|  17 |  49 |  24 |  32 | -15 |   6 |  -6 |   0 |
|  13 | -31 |  10 | -27 |  32 |  -6 | -20 |  -8 |
|  42 |  43 |  40 |  15 |  14 |   8 | -22 | -10 |
|  38 |  41 |  37 |  16 |  11 |   7 | -20 |  -8 |
|  40 |  27 |  36 |   6 |  23 |   6 | -23 |  -9 |
|  13 | -30 |  10 | -26 |  31 |  -6 | -19 |  -8 |
|  14 | -38 |   9 | -31 |  35 |  -7 | -21 |  -9 |
|  37 |  23 |  33 |   4 |  23 |   5 | -22 |  -8 |
|  -4 | -48 |  -6 | -32 |  25 | -10 | -11 |  -3 |
|   3 | -74 |  -5 | -48 |  43 | -13 | -18 |  -9 |
| -11 | -30 |  -7 | -18 |   9 |  -7 |  -4 |   1 |
|  37 |  40 |  36 |  15 |  12 |   7 | -20 |  -8 |
=>
|  17 |  24 | -15 |  -6 |
|  13 |  10 |  32 | -20 |
|  42 |  40 |  14 | -22 |
|  38 |  37 |  11 | -20 |
|  40 |  36 |  23 | -23 |
|  13 |  10 |  31 | -19 |
|  14 |   9 |  35 | -21 |
|  37 |  33 |  23 | -22 |
|  -4 |  -6 |  25 | -11 |
|   3 |  -5 |  43 | -18 |
| -11 |  -7 |   9 |  -4 |
|  37 |  36 |  12 | -20 |

|   1 |   2 |   0 |  14 |  21 | -16 |
|  -4 |  -5 |   2 |   5 |  -2 |   4 |
|   2 |   2 |  -2 |  -1 |   2 |  -2 |
|   3 |   4 |  -2 |  -7 |  -3 |   0 |
|  -2 |  -3 |   2 |   1 |  -2 |   3 |
|  -2 |  -3 |   2 |   3 |   0 |   1 |
|   2 |   2 |   2 |  -5 |  -3 |   0 |
|   3 |   5 |   1 |  47 |  68 | -51 |
=>
|  1 |  0 | 21 |
| -4 |  2 | -2 |
|  2 | -2 |  2 |
|  3 | -2 | -3 |
| -2 |  2 | -2 |
| -2 |  2 |  0 |
|  2 |  2 | -3 |
|  3 |  1 | 68 |

|  63 |  67 |  45 |  73 |  70 |  17 |  16 |  32 |
|  15 |  18 |  -8 |  20 | -21 | -17 |  15 | -66 |
=>
|  63 |  45 |  70 |  16 |
|  15 |  -8 | -21 |  15 |

|  28 |  37 |
|  10 |  19 |
| -54 | -63 |
| -42 | -25 |
|  56 |  42 |
| -48 |  13 |
| -42 |  13 |
|  79 | -11 |
|  39 |  22 |
| -57 | -40 |
| -37 |  59 |
| -13 | -37 |
=>
|  28 |
|  10 |
| -54 |
| -42 |
|  56 |
| -48 |
| -42 |
|  79 |
|  39 |
| -57 |
| -37 |
| -13 |

|  29 |  30 |  12 | -61 |  30 | -49 |
|  33 |  11 |  -4 | -10 | -15 |  12 |
|  30 |  -7 |  -1 | -84 |   7 | -74 |
|  28 |  10 |  29 | -39 |  -8 | -52 |
|   3 |  14 |  25 | -16 |  34 | -34 |
|  85 |  56 |  40 | -35 | -19 | -17 |
=>
|  29 |  12 |  30 |
|  33 |  -4 | -15 |
|  30 |  -1 |   7 |
|  28 |  29 |  -8 |
|   3 |  25 |  34 |
|  85 |  40 | -19 |

| -10 | -48 |  41 |  47 |  14 | -92 |
| -19 | -32 |  11 |  69 |  22 | -43 |
|   8 | -35 |  46 |  21 |  21 |  11 |
|  67 |  -5 |   4 |  45 |  34 | -24 |
|   9 | -41 |  11 | -23 |  18 |  32 |
| -21 | -36 |  12 |  70 |  20 | -56 |
|   2 | -41 |  37 |  52 |  17 | -74 |
|  -1 | -38 |  29 | -23 |  19 |  23 |
|  -1 | -41 |   9 | -15 |  18 |  23 |
| -10 | -32 |  30 |  63 |  22 | -87 |
|   0 | -59 |  50 |  -8 |   9 |  42 |
=>
| -10 |  41 |  14 |
| -19 |  11 |  22 |
|   8 |  46 |  21 |
|  67 |   4 |  34 |
|   9 |  11 |  18 |
| -21 |  12 |  20 |
|   2 |  37 |  17 |
|  -1 |  29 |  19 |
|  -1 |   9 |  18 |
| -10 |  30 |  22 |
|   0 |  50 |   9 |
